(in the rows, 128 means zero)
Each run below is a few steps of one of 8 hidden systems, one row a step.
path 1, Z_562 (8 x 20):
[[108 158 134 118 115 156 114 159 160 152 125 123 151 125  88 143  93 137
  136 138]
 [151 146 126 139  93 119 117 143  98 161 154 129 104 115 102 120 136 122
   86 131]
 [126 141 129 131 144 161 109 151  86 102 145  95 139 138 120 123 140 157
  143 161]
 [122 133 121 124 119  92  85 146 133 102 134 110 138 107  98 136 126  81
  147 116]
 [141  92 100 145 129 111 112 126  94 150 139 125  89 148 169 147 143 124
  139 133]
 [127 132 135 137 156 148 133 143 130 119  77 103 142 137 136 154  77 129
  162 132]
 [136 148 148 162 109  83 143 147 155 153 114 126 107 118 134 114 135 102
  102  90]
 [117 125 141 129 134 151 175 141 130 143 160 108 121 171 153 137 159 166
  138 159]]
path 2, Z_102:
[[ 96 179 154 107 105 132 129 160 191 124 140 125 167 110  64 118 116 121
  125 123]
 [116 103 105 106  91 134 120  94 151 178 178 186 117 126 128 114 175 142
   95 129]
 [143 121 110 109 149 208 103 104  68 120 118 138 149 125 114 128 101 179
  127 169]
 [148 172 121 155 138  90 105 135  79  69 113 151 101  85 121  74 110 111
   99  95]
 [130 101 148 147 150  98 170 128 114  86 162  80 119 163 178 112 212 130
  141 132]
 [103 106 119 107 132 125  62 158 154 109 127  71 171 133  96 176 118  88
  198 143]
 [122 101  85 156 109  95  89 127 154 208 104 182  74 125 172 153 101 103
  128  91]
 [158 130 150 124 154 175 231 116  99 149  90 117 119 165 158 165  66 172
  125 162]]
path 3, Z_102:
[[131 133  95 147 117 120  31 146 114 146  96 140 122  93 106 134  86  98
  134 106]
 [145 125 118 162 142 111 191 127  96 151 131 150  60 156 201 128 128 152
  115 127]
 [149 147 178 109 136 136 174 144 116  83 107  48 178 132  81 151 100 110
  142 152]
 [ 92 150 134 155  89  80  81 164 207 163 149 144 121 107 111 100 172  96
  111  75]
 [114  76  97  90 123 179 161  98 120 179 183 150 115 180 159 175 142 174
  148 191]
 [169 156 127 119 127 164  72 121  79 121  57 126 159  72  58 131  32 114
  107 127]
 [130 176 141 192 132  77 178 149 123 123 146 171  56 125 188  49 180 154
   71  79]
 [124  98 161  66 143 152 187 118 108  58 188  37 190 172  98 165 174 131
  175 203]]
path 4, Z_781 (8 x 20):
[[142  94 128 143 149 118 188 145  83 125 154  71  91 190 189 170 150 136
  163 169]
 [126 137 173 153 115 114 115 177 194 173  69  55 160 129 101 169  98  85
  148 102]
 [117 118 102 162  91 125 125 135 153 237 156 188  64 144 172 123 158 155
   91 113]
 [159 152 144  91 107 193 165 147  68 152 156  83 147 148  63 172  79 159
  118 209]
 [132 196 157 161 102 109  70 151 160 131  87 149 147  58  67  57 124 110
   67  60]
 [125 113  86 114 119 117 143 108  59  99 244 168  76 148 159  93 218 163
  107 170]
 [143 120 142  88 143 133  69 146  96  51 107  32 204 111  48 171  89  72
  185 159]
 [122 108  86 198 138  56  50 115 150 144  75 203  67  91 205  79 148  94
  116  29]]
path 5, Z_521 (8 x 20):
[[172 134 169 138  69  90 154 114 134 177 144 118 127 104  88  98 174  98
   43  99]
 [103 159 121 159 139 196  77 188  93 144 157 105 120 148 131 107 158 201
  138 164]
 [132 155 109  82  87  86 109 141 111 102 174 138 124  99  54 152  83  73
  129 148]
 [163  69 103 160 117 117  71 100  75 166 126 127 101 126 165 117 186 120
  102 113]
 [135 163 107 140 162 149 136 162  71 100 102 124  99 136 141 150  45 146
  157 155]
 [167 128 167 141 113  59 164 125 125 101 117  81 131 113 114 120 148  65
  104  97]
 [ 96 122 125 172 145 135 113 178 147 153 142  93 106 171 184 134 175 155
  164 132]
 [120 143 126  95  97 119 152 149 164 166 134 128 130 132  88 189  58  98
  144 149]]
path 6, Z_139 (8 x 20):
[[119 164 165 142 133 111 181 144 159 105 127 118 131 128 129  99 143 132
  115 110]
 [100 125 129 105  99 108 136 141 169 141 184 123 134 141 110 144 161 112
  138 141]
 [123 100 112 116 110 167  68 124 137 177 118 122 154 125 103 153 122 130
  137 141]
 [140 146 107 150 143 167 107 127  90 148  95 166 104 116 141 113  86 167
  108 127]
 [155 166 146 132 142 115 176 130  71  71 142 121 112 120 121  95 126 139
  102 138]
 [107 129 145 132 129  81 117 149 156  74 161  90 145 127 121 107 188  95
  147 110]
 [107  63  90 117 112 111  81 114 159 171 150 137 120 146 152 169 154 101
  165 128]
 [161  93 114 129 141 174 120 100 100 176  58 130 132 131 140 172  59 137
  135 138]]
path 7, Z_184:
[[114 148 148 164 121 154 131 135 189 202  83 164 125 123 146 100 126 163
   93  85]
 [116 206 160 118 130 144 197 164 124  86 166 126 129 132  93 100 118 166
  110 154]
 [144 116 149 113  99 134  64 109 120 116 145  98 181  91  60  95 187 107
   94 120]
 [ 95 128  66 145 128 141  57 152  99 142 182 172  78 138 160 116 156 164
  144 146]
 [173 115 106 100 152 148 137  99  35  85 104 122 123 123 119 160  52 123
  140 169]
 [144 100 147 186 164 100  90 118 142 118  38 101 136 114 180 101 148 100
  135  59]
 [ 98 131 137 131 141  83 216 162 151 101 188 100  91 187 183 148 167 130
  168 150]
 [135  79 140  61  90 127 124  94 172 156 130  95 193 124  59 196 107  69
  144 149]]
path 8, Z_149:
[[111 177 167 154 137 134 148 181 161 120 114  89 141 136 122 113 130 143
  132 118]
 [102 112 132 104 100 108 137 123 181 142 183 133 141 136 114 128 182 113
  127 129]
 [129 110  99 102 109 178  79 117 106 170 141 143 139 126  99 151 110 147
  127 161]
 [140 167 110 129 131 118 125 121 110 112  97 182 104  92 116 112  59 122
  107 108]
 [159 136 155 152 141 112 186 115  88  98 133 118 107 134 159  89 166 145
   93 119]
 [111 136 148 132 145 131 100 169 123  78 152  55 160 141 109 122 174 124
  166 147]
 [102  74  89 103 116  95  69 105 169 136 143 151 136 124 132 158 141  80
  166 115]
 [154  94  98 127 133 160 135 101  93 189  87 156 101 142 159 174  64 147
  131 146]]
path 9, Z_139, 8 rows:
[[123 207 141 151  96 155  92 184 144 175 118 141 128  96  68 103  91 150
   85 115]
 [138 153 121 133 102 152 124 142  69 142 203 142  98 130 113  85 187 177
   75 160]
 [131 140 119 132 136 131  53 177  63  71 155  56 143 124  90 132 145 113
  164 160]
 [136  96  88 176 128  76  39 126 104 135 111 149  85 104 170 104 160  92
  126  78]
 [169  65 115 135 157 123 180  94  58 124 117  99  93 174 200 171 127 130
  151 158]
 [144 153 173 158 152  84 158 155 158 100  42  74 142 117 128 146  71  75
  150  87]
 [111 124 148 142  96  85 206 117 209 191 154 170  94 148 169 115 179 126
   90  91]
 [120 119 151  77 104 180 170 149 149 171 159  64 173 170  77 201 104 139
  157 200]]
path 10, Z_184, 8 rows:
[[117 136 100 136 147 105  99 125 117  86 125 163 108 108 142 103 122 119
  140 106]
 [150  95 132 122 146 136 166  95  93 112 131 117 126 147 158 131 149 141
  128 146]
 [108 110 128 119 148 127 101 129 164 107 102 110 160 129 129 145 122 109
  171 120]
 [121 117 114 124 116  87 158 110 151 140 147 169  96 132 153 130 135 112
  121 112]
 [130 119 146 105 132 178 167 112 140 149 116 121 155 144 118 150 109 156
  129 154]
 [111 159 138 132 128 115 105 134 170 111 106 152 144  96 106  99 116 115
  122  89]
 [131 134 134 127 120 132 166 120 111 130 175 146 108 141 140 100 173 159
   95 141]
 [121 123 126  99 136 168  89 129 117 103 129 104 173 121  85 139 117 134
  153 156]]
path 11, Z_835 (8 x 20):
[[172 144 138 145 115  83 161 112 111 136  89 151  96 101 129 118  85  96
   84  92]
 [149 147 170 169 137 163 145 156  96 138 121  68 135 145 137 101 173 170
  104 137]
 [ 97 157 140 115 107  93 107 179 168 106 166  89 145 125  80 141 137  84
  156 130]
 [142  86  88 125  83 105  95 108 115 200 162 161  89 126 134 151 147 105
  104 128]
 [149 129 113 149 158 168 121 145  79 143  69 111 112 141 151 165  50 151
  153 149]
 [151 174 180 151 130  94 171 130 147  96  79 122 139  90 107  84 109 104
   88  78]
 [120 139 154 146 108 137 139 159 120 143 198  89 124 151 127  93 230 162
   99 147]
 [ 99 110  97  85 106 120  70 159 142 132 169  96 146 138  82 195 105  84
  192 168]]
path 12, Z_781:
[[125 156 147 141 105 143 112 181 141 170 127  88 136 134  93 148 110 128
  127 139]
 [138 145 118 139  88 115 110 139 124 179 152 155 100 113 109 115 138 123
   83 118]
 [148 138 123 118 118 159 117 137  66 126 159 109 129 127  98 125 137 150
  111 167]
 [135 162 134 142 124 101  86 153 116  92 119 113 134  94  91 102 122 100
  119 107]
 [138 100 108 140 128  95 118 113  93 112 163 134  97 133 161 111 182 118
  122 124]
 [134 110 128 127 145 129 107 151 100 104 119  67 142 145 124 164 116 110
  173 153]
 [132 124 125 167 124  86 107 141 153 158  85 134 102 117 156 128 114  94
  124  78]
 [143 109 128 139 127 143 176 130  98 165 151 113  96 168 168 148 147 159
  122 160]]
path 13, Z_521 (8 x 20):
[[139 130  80 129 109 122  62 149  86 156 120 143  97 111 108 167  63 101
  140 140]
 [187 128 130 159 117  98 147 116  59 143 104 132  84 113 145 118 110 114
   79 111]
 [146 159 160 168 155 136 146 179  77  91 115  55 123 147 140 119 135 144
  139 141]
 [102 148 137 135 111  66 122 185 165 110 162  82 120 138 112 147 147  76
  160 120]
 [123  85 104 135  92 121 114 138 152 220 150 125  98 159 150 178 141 117
  136 138]
 [155 149 128 140 113 171 122 136 117 197  73 142 123 112 104 149  49 145
   97 128]
 [157 191 168 159 116 122 157 145  98 113 127 129 118  99 101  62 147 148
   57 107]
 [107 150 136 123 129 138 115 173  99  78 205  74 138 150 106 114 194 149
  148 172]]
path 14, Z_149, 8 rows:
[[128 102 130 135 112 102 168 132 160 180 129 118 106 159 158 169 128 108
  138 127]
 [135 145 154 136 105 155 134 159 148 190 107  95 143 135  98 151 104 135
  114 135]
 [108 168 133 133  95 111 134 150 172 160 149 165 112 116 107 106 130 130
   97 109]
 [144 136 127 108 102 146 149 123  89 144 183 135 119 132 101 122 147 151
   92 165]
 [135 159 119 125 121 128  72 145  90  96 135 129 137  92  80 103 117 118
  116 129]
 [135 111  97 136 132  85 119 109  92  98 153 160  86 122 162 109 150 112
  124 114]
 [158 106 130 135 149 132 128 133  67 104 113  72 128 146 138 156 115 121
  152 156]
 [116 126 136 157 139  85  97 150 168 117  87 106 132 119 142 130 124  84
  155  85]]
path 15, Z_562 (8 x 20):
[[119 149 140 122 136 157 153 150 146 140 111 113 139 142 120 151  86 144
  145 146]
 [140 146 149 145  99 111 125 143 141 161 127 118 129 112 102 114 139 112
   91 108]
 [116 138 124 131 128 152 133 149 107 131 171 122 115 149 133 122 155 165
  131 158]
 [127 129 131 101 121 135 101 133 131 113 126 104 164 115  81 146 107 105
  145 140]
 [139 117 103 152 111 107  81 133 103 153 135 143  95 116 139 118 144 117
  111 112]
 [134 135 121 130 157 147 149 141  86  97 121 107 118 148 147 146  96 148
  157 158]
 [135 132 155 142 125  93 114 137 157 115  95  97 151 110 113 120 132  85
  128  90]
 [110 114 109 146 124 109 145 138 135 157 164 144  84 157 178 130 166 142
  134 131]]
path 16, Z_835:
[[ 79 138 102 121 167 174  81 145 132  82 139 140 146 134 136 113 132 170
  177 147]
 [130 112 107  81 129  87 147  75 126  76 148 175 126 109 117 127 114  92
  131 124]
 [137  79 120 139 160 166 109  85 106 126 104 134 141 137 173 110 165 161
  130 123]
 [ 98 144 134 120 166 111 158 138 157  63 117 125 136 138 148 131 110 121
  174 123]
 [130  91 141 105 114 114 162  79 165 141 145 148 143 129 134 119 173 119
  106 116]
 [ 92 117 112 125 147 175 113 141 150 146 133 133 135 154 152 145 130 167
  167 148]
 [122 140 121  95 125 118 159 104 155 115 117 173 132 113 111 140  74 113
  128 124]
 [137 124 134 135 133 168 132 100 115 139 120 153 135 121 137  91 151 172
   91 122]]

Which system made each of these runs?
path 17:
[[119 132 126 168 140 117 125 163 130 144 117 112  99 148 169 131 137 136
  142 116]
 [154 123 131 128 107 101 158 132 109 149 134 109 106 137 124 156 112 100
  117 136]]

Z_139
path 18:
[[114 144 159 149  99 132 117 154 180 180 141 115 141 129 109 104 180 139
   97 108]
 [110 172 114 108 100 144 123 167 113 136 189 138 113 129  84 129 117 150
  121 168]]

Z_184
path 19:
[[127 146 142 104  94 108 193 102 188 165 128 182 125 116 105 131  97 114
   90 109]
 [119 120 134 104 127 203 131  96 130 144 150 147 164 133 112 103 159 194
  104 155]]

Z_781
path 20 (2 x 20):
[[132 113 174 135 155 190 128 112 163 137  56  90 197 127 124 119 133 157
  131 114]
 [ 74 173 109 132 128 108 155 155 187 132 161 195  87 134 152 112 117 149
  136 111]]

Z_781
path 21, 2 rows:
[[147 125 146 133 121 118 117 107 151 141  72 131 150  98 110 125 100 101
  107  93]
 [113 140 128 157 138 136 162 143 136 151 143 146  90 154 178 109 155 168
  118 125]]

Z_149
path 22:
[[116 115 110  62 100 145 150 101 127 127 207 153 142 138  89 146 143 139
  128 180]
 [151 129 107 118 124 164  51 101  88 125  93 158 152  79  81 107  94 130
  103 121]]

Z_149
path 23, 2 rows:
[[149 118 114 137 119 114 140 105 102 146 134 164  93 124 149 114 135 129
   96 118]
 [137 131 145 134 153 162 134 141 102 106 107  84 149 142 128 137 114 146
  148 149]]

Z_835
path 24 (2 x 20):
[[164  91 125 122 114 149 196  64 125 201 100 184 104 137 163 141 100 151
   79 124]
 [106 182 178 139 168 182 159 157 180  99  64 107 178 126 116 109  86 171
  143 116]]

Z_184
path 25 (2 x 20):
[[101 144 127 133 152 149 131 165 119 100 153 104 126 154 143 127 142 159
  162 155]
 [121 112 121  99 105  93 114 124 158 129 141 124 141 120  97 161 116  75
  145 125]]

Z_521
path 26, 2 rows:
[[187 143 152 134 142 131 211 120  58 116  94 101 107 138 138 148  68 133
  106 149]
 [112 153 188 171 149 120 117 154 178  95  94  77 170 115 127  70 192 130
  121  78]]

Z_562
path 27:
[[164 129 145 117 121 116 154 118  71  95 159  95 131 128 106 117 154 119
  104 149]
 [118 128 115 148 134 114  53 155 116 103 130 106 135 114 124 110 157 111
  147 115]]

Z_149
path 28 (2 x 20):
[[112 142 118 126 165 142 186 157 116 108 126 119 101 172 168 169  76 153
  179 164]
 [150 111 171 121 109  90 146 114 177 138  87  85 170 112  96 144 124  67
  118  93]]

Z_521
path 29:
[[103 114 119 127 130 119 139 131 182 158 113 141 124 144 154 155 110 118
  155 115]
 [145 130 138 131 113 144 171 120 138 184 105 141 116 136 131 145  97 140
  102 127]]

Z_562
path 30, 2 rows:
[[136 184 166 134  82 169 137 156 161 203 116 131 149 107  61 114 103 154
   66 124]
 [106 190 123 122  91 121 144 145 137 134 203 189  98 110  99  73 159 158
   72 129]]

Z_149
path 31 (2 x 20):
[[108 163 125  75 128 166 167 119 131  98 161 164 146 125  87 129  88 160
  130 169]
 [145 121 134 126 125 142  80  84 127 117  97 159 163  77  99  78 144 125
   85  91]]

Z_184
